Each path below is one point turned by a fixed rotation once a step. After each direction that follows a path, write how fast that rotation turns it, in deg/step (0 if it stays still).
Each turn is a multiple of 5 degrees from 10 to 175, or 0.
Each row of a path follows its step; steps can be skipped.
Path 1:
step 0: [-48  -7 -44  24  13  -8  25 -39  15  10   3  26  -9  14  -3  14  11   4
 -24 -25   0 -15  24 -32   2  -1  -5   2  13   4 -16  -8 -36  -7  17  19
   8  13 -22   8   9   8  -7 -27  -6 -38  -8 -20 -17   9  21  16   6  33
  15 -13  35  41  -1 -18 -12 -19   3  34   8   0  10 -13 -14  28]
step 4: [-21  28  -2  20  13  -2  29  20 -20   1 -19  -5  17  -6 -34  17  18  -9
 -25   2  12  -7  50  16   2   5  19   1 -18   9  36 -12 -25 -21  14  25
 -21  50 -12  -4  41 -15  26 -11 -11  -1  -6   1 -10  -8   0  -2  10 -13
  11  24  14 -36   5  18 -25  -2   3  14   1 -30  23  -5 -31  25]
step 6: [-14  15  -5  11  16  41  54 -17 -21   1 -12  -3  16  -5 -19 -11 -20 -21
  -3  -1 -18  12 -13 -20  35  -4  -1   2   7  -5 -17  19   1  22   9   4
 -23  23  -7   0  40 -15  20 -17   0 -43  13 -24  14  46  12  20  13 -32
  -2  18  -1   1  45   1 -17  -6 -31  19  -3 -10 -20   1  16   5]
step 9: [-52   9   3  -1  -6  35   5   1  -9  17  -8  30  14  11  -9 -27 -17 -21
 -13   9   0 -27  14 -21 -12 -10   0   4   3  33   1  47  25  17  41   6
   2  10  -3  30  25   6  14  -8 -35 -23  -6 -31 -26  13  10  11 -11 -12
 -14  -2   6 -14  24   3 -33 -10  -4  41  23 -10 -31   0   2  -1]
step 10: [  9  38   6 -19  46  -1  23 -11  -5  45  24  -1   4 -30  -7  -6  -5 -24
   0   5 -51   8  25 -40   9   0   6 -14 -11  27  -1   6 -32  13   5  32
  14   8  -2  -8  12  11  -2  -9 -11 -30  25   5 -14   2  -2 -16 -18  -4
  11  -2  21  12 -20 -14   1  23 -17 -36 -16  -8   3  17 -31  35]
step 12: [-52  25  -3 -29  -6  16  20  -3   9   3  15  24  -4  -7  -1 -30 -14  -8
  -5 -19 -36 -37  -3   0  -7   4  20  -3 -19 -19 -17  15 -15  41  15   5
  30  32   7  16  44  22  10  11 -36 -13   4   6 -31  -7  31 -25   4  14
 -28  -6  -3  -8   0  18  -8  15   2  19  13 -27  25  -2  12   4]
step 13: [ 33   8  14   5  21  34  10  -9 -25  29 -10 -33  18 -34  21   2  14 -15
   0 -15   8 -19  35   8   1  28  -3   3   0  38  -3  37 -36  14  19  19
  -1  -9  13   3  17 -16   2 -20   6  -9  33   3 -24  26  18  -9 -22  -6
  25 -10  -1  12   8  18 -39   4   0 -18   7 -35  -9  14 -28  24]
step 16: [ 23  -7   3  30  51  18 -14   1 -31  17  -2 -16  13  -7 -17 -27   7 -24
 -21 -16  -6 -23  21   1  19   5  48 -32  -5  24 -20 -12  -4  17  35  23
  24  -3  13  21  21  17  13   1  18   9  14  22 -17   5  21  17  18   1
  11 -13 -21  21  24   3 -31   0 -13  24  32 -30   3   9  -8  -8]
Speeds:
[-6  2 -6  5 -3 -3  1  2  3 -3 -4 -7  4  5 -9  2  4 -5  5 -2  1  6  4 -3
  3  0 -8 -1 -2 -3  1  2  6  5 -6 -3 -7  6 -6 -1 -8 -3  2 -8 -1  4 -9  2
 -1  4  4  1  7 13 -1 -6  8  1  1  0  1  2 -7 -7  3  4 -1 -6 -9 -6] | 10
[  4   1   0  -2  -2  -4  -2 -10   4  -5 -10  -3   2   4  -7   1  -2  -8
   0   5  -7   6  -3   8   5   2  -1  10  -3   3   3   1  -2   1   9   3
   6  -5   1  -9  -1   3   9   6   1   1  -1  -4   5   0  -5  -9   6  -6
   5  -5  -1   1   3   5  -5  -7  -2   7   8   2  -3   1  -4  -3] | 145
[  0   6   4   3   1   3  -3   5   4  -4   1  -4   0  -8   1  -8  -4  -1
  -1   0  -8  -5  -3   2  -3  -4   2 -10  -3   2  -1   5   7   7   1   0
   6  -5   4   0  -8 -11  -4  -6  -6   4   6  -1  -6  10   7   4   3  -4
   3  -4  -3  -3   3   6  -4  -7   2   0   1   0  -9   5   4  -9] | 100
[  5  -3   3   2  -6   0   2  -7  -1  -1   8  -5   4  -9   2 -13  -4  -3
   0   4   6   0   0   2  -6   6  -3   1  -3   1   0   1  -4   4  -6  -3
   2  -1   4   3   2   7   0   2   1   2   3   7  -2  -7   1   7  -1  -6
  -9  -6  -6   3  -4  -3   3   4 -10   0  12  -2  -1  -4 -11  -6] | 10
[  6  -1   6  -3   2  -5   9  -2  -2  10  -6   2  -2   3  -1   3  -2   9
  -3  -3   0   1  -2   2   5  -4   5  -1  -2  -7   4   4   3   3   0   4
  -7   1  -5  -1   3   4 -10   2   4  10   7  -5   4   8  -7   9  -2   6
  -1  -7  -5   1   7  -3  -3   3   4   3  11  -4  -5  -5  -2  -2] | 140
[-10   4  -6  -4   0  -1   4   8  12   1  10   0   3  -1   4  -1   3   6
  -5  -6  -4   9  -6  -2   1   7  -7   4   2   3   3   1  -2   2  -4   7
   2  -4   2  -4  -1   3  -5   5  -7   3   9  -3  -5  -9  -6   0   0   3
  11  -5   4  -2  -2  -5  -3  -2  -1   0   4  -2   8  -1   2  -3] | 145
[ -8  -2   3   3   3  -1  -6  -9   8   2  -7   3  -6  -7   0  -6  -5   3
   4  -4   6  15   3   1  -4   3   3   3   2  -1   0  -6  -2   2   2  -7
  -7  -3  12   3   0   3 -10  -1  -6   2  -3  -5   4   2   6   0   4   2
   1   7  -3   5   2   1  -2  -4  -4   0   2   5  -3  -2   7   7] | 125
Path 2:
step 2: [-18 -10 -41  -5  -7 -27 -36  34  44  -6  -6  18 -13  -3  15  14  13 -14
 -12 -10 -10  20  -9  12  -9 -11  12  12  -1   9 -17  33  -2  18  -5 -50
  17 -23 -11  44   6   3 -26  10  13 -33  18 -10 -24  13  17  -3  12  -3
 -21  15  10 -15  23  -6  28   8  23 -16  15  10  16  -6  30 -10]
step 3: [-17  32 -21 -12   8  -3 -13 -10  15   7  20  15 -41  20   4  26 -21 -12
   2  -9 -18 -11 -19 -36 -10   3 -13  20   7 -28  37  -7   8 -30  -3  20
 -20  -2 -40  13   1 -24  -1  16 -27  17 -13  -2 -47  -5  25 -27 -38 -28
 -21  17 -17 -13  26 -15   3  -6   6  -9   4  10 -22   5  18 -10]
step 4: [-23  34  16  -4  -2 -14   1   9 -10  22  -9  -3  -3  17  27   7 -27 -15
  33  36  -5  36 -19 -27  25 -31  -1  -8 -23   4  10  21 -30 -29 -18 -42
  27  35 -32  23   6 -13  26 -16  -4 -12  28  24   6  16   7 -25   6   4
  -3   7  31   3 -13   1  30 -11 -16   8   5   2 -18   0   1   3]
step 5: [ 14  10 -27  -8  10  -2 -39 -13  -4  40  18  31  23 -13  17  -3  -1   6
  -4 -15  27  20   8  16 -24  -8   2  13  -1  23  13   7   7 -23 -39 -17
  15  27  13  -5 -14 -32   8  19  -6  -2 -16 -48  21 -11  -6 -30 -13   0
  -8   8  18 -29   7  11  21 -42  13 -24  10   7   5  12  41 -14]
step 7: [  3  31 -15 -42  14 -15 -33 -16  23   2   1  -2   1 -17 -17  -7  -2 -19
 -17  28  10  10  -2   7  -2  -9   7  -7 -10   7  -3  26  -3  14 -26 -18
  17   7  11  30  31  23 -25  10 -35   9  29  21 -21  16  -5 -12 -20  -8
  42 -14  18 -32  32 -14  12 -13 -33  32 -26  23   9 -17  13 -11]
step 8: [  6  38 -38   2   5  19  -6   6  -7   0  -9  22  -6  -1   2   2  -6   1
  -5 -16  16  31 -12  -9  -8  28  -2  -3  33   3  -1  28 -10 -28 -10   8
   0   0 -29 -15  38   0   3  -6  -2  26 -12 -23 -10  -6  27 -27  39  -9
  10  55 -17 -30   3  10  -7   5 -42  -4   3  49   8  27  -3  -7]
step 11: [  6  16 -32   1  30 -23  -7 -36 -12  23   8 -12 -26 -26  -8  14   5  -4
   6 -18 -32   0  -4 -11   6  -4  -1  17 -10 -31 -16   6 -10   5  -3 -10
 -28 -21 -35  17   4   1  15  23  35  -3  -6  16   9  19   7  16  26 -20
 -14  33   6  -1  29 -13  25  -5 -11 -25 -30  28 -23  20  38 -39]
step 17: [  9   8 -19 -33   3   5  -2 -21  12 -32 -33   9  18   4   0  23 -16   3
 -17   8   6  24  15   3 -17 -27  -6  16  34  21 -12  31 -19 -31  12   2
 -26  53  -7 -27   3  -4  19   6 -14  -4  22   9 -21  20 -24 -13  24 -33
 -16  11   8  -9 -20  -6  29   6  12  23 -13   4 -15  35  -8 -34]
Speeds:
[  0   2   4  -4  -1  -5  -1   3   6   0   4   4   3   5   2   2  -3   4
   8   2  -2  -1   2  -8  -1   2  -3   6   1  -2   8 -15   7   5   3  -3
   5  -6  -1   7   2  -8   2  -2   2  -2   7   4   5  -5  -1   0   2   3
  -2   2   6   4  -4  -4  -1  -4   1  -4  11   2 -10   1  11  -9] | 40
[ -5   2  -2   5  -5  -1   3  -4   4  -6  -3   2   0   9  -5   2  -2  10
   1  -1  -2  -2  10   3   5   7   4   4   5  -2  -1   5   4  -6  -7   5
  -2   3   3   0 -10   1  -6   2  -2   2   1   3  -1   7  -2   0   5  17
   7  -5   4   5   4   2  -1  -3  -7  -3  -3  11   3   4   1  -3] | 35
[  5   5   3   5 -10   6  -3  -3  -3   0   1  -1  -1   9   6  11  -4   0
  -1  -1   0  13  -1 -10  -3   3   1  -6   1  -3   3   8  -2   4   2  -3
  -4  -5   3   6   2   6  -3  -1  -4   8   3  -2  -5  -2   7  -2  -2   4
  -2  -3  -3  -1 -13  -1  -6  -3   3  -9  -3   1  -1  -9  -1   2] | 70
[  4  -3   0   7   4  -2   8  -6  -4   8   2   1   9  -9  -4   8  -2   5
   0  -2   5   7   8  -1  -4  -3   0   3   1   0   3  -6  -4   6   0  -5
  -5   8   6  -1  -1   2  -2   9   4  -2   4   5   0   4  -6   4   2  -5
  -1  -5   1  -3  -3   8  -1  -1   1   0 -12  -6  -2   2   6 -10] | 65
[  3   2  -1  -2   1  -4  -1   6  -4  -1   4   7   2   8   2   5 -11  -5
   3   1  -4   4   6   0   2   1   3  -4   6   5  -1   3   1  -3  -5   3
  -5   8   9  -3   4   2   4  -5   5  -3   0  -5  16  -5  -2   1   4   0
  -8   5  -2   0  -5   6   1  -9  -3  10   3  -1   2   6  -2   7] | 90
[  6   8  -1  -2   8   2  -6  -3  -5  -1   0  -6  -2   6  -9 -11   3   2
  14  -2  -2   6  -4   6  -6   9  -8   3  -4  -5   4  -1  -1   6   0  -2
   2  -4   4  -6   5   3  -6  -8   5   6   1   0   7   2  -1   4  -1  -2
   1  -1   3   1  -1   3  -2   3  -2  -1  -7   6   8   4   0   0] | 25
[ -1  -4   0  -3   3   3  -2  -2   3  -3  -2  -3  -1  -2   6   3   6   5
   8   4  -1   2   4  -8   9   3   0   3 -12  -3   4  -4   5   2 -10   2
  -1  11  -6   0  -5  -3   0   2   2  -9  -6  -1   1  -7   4   0   7  -7
  -1  -3  -3  -7  -7  -4  -2  -4   1  -2  -3   4  11  -5  -8  -1] | 65
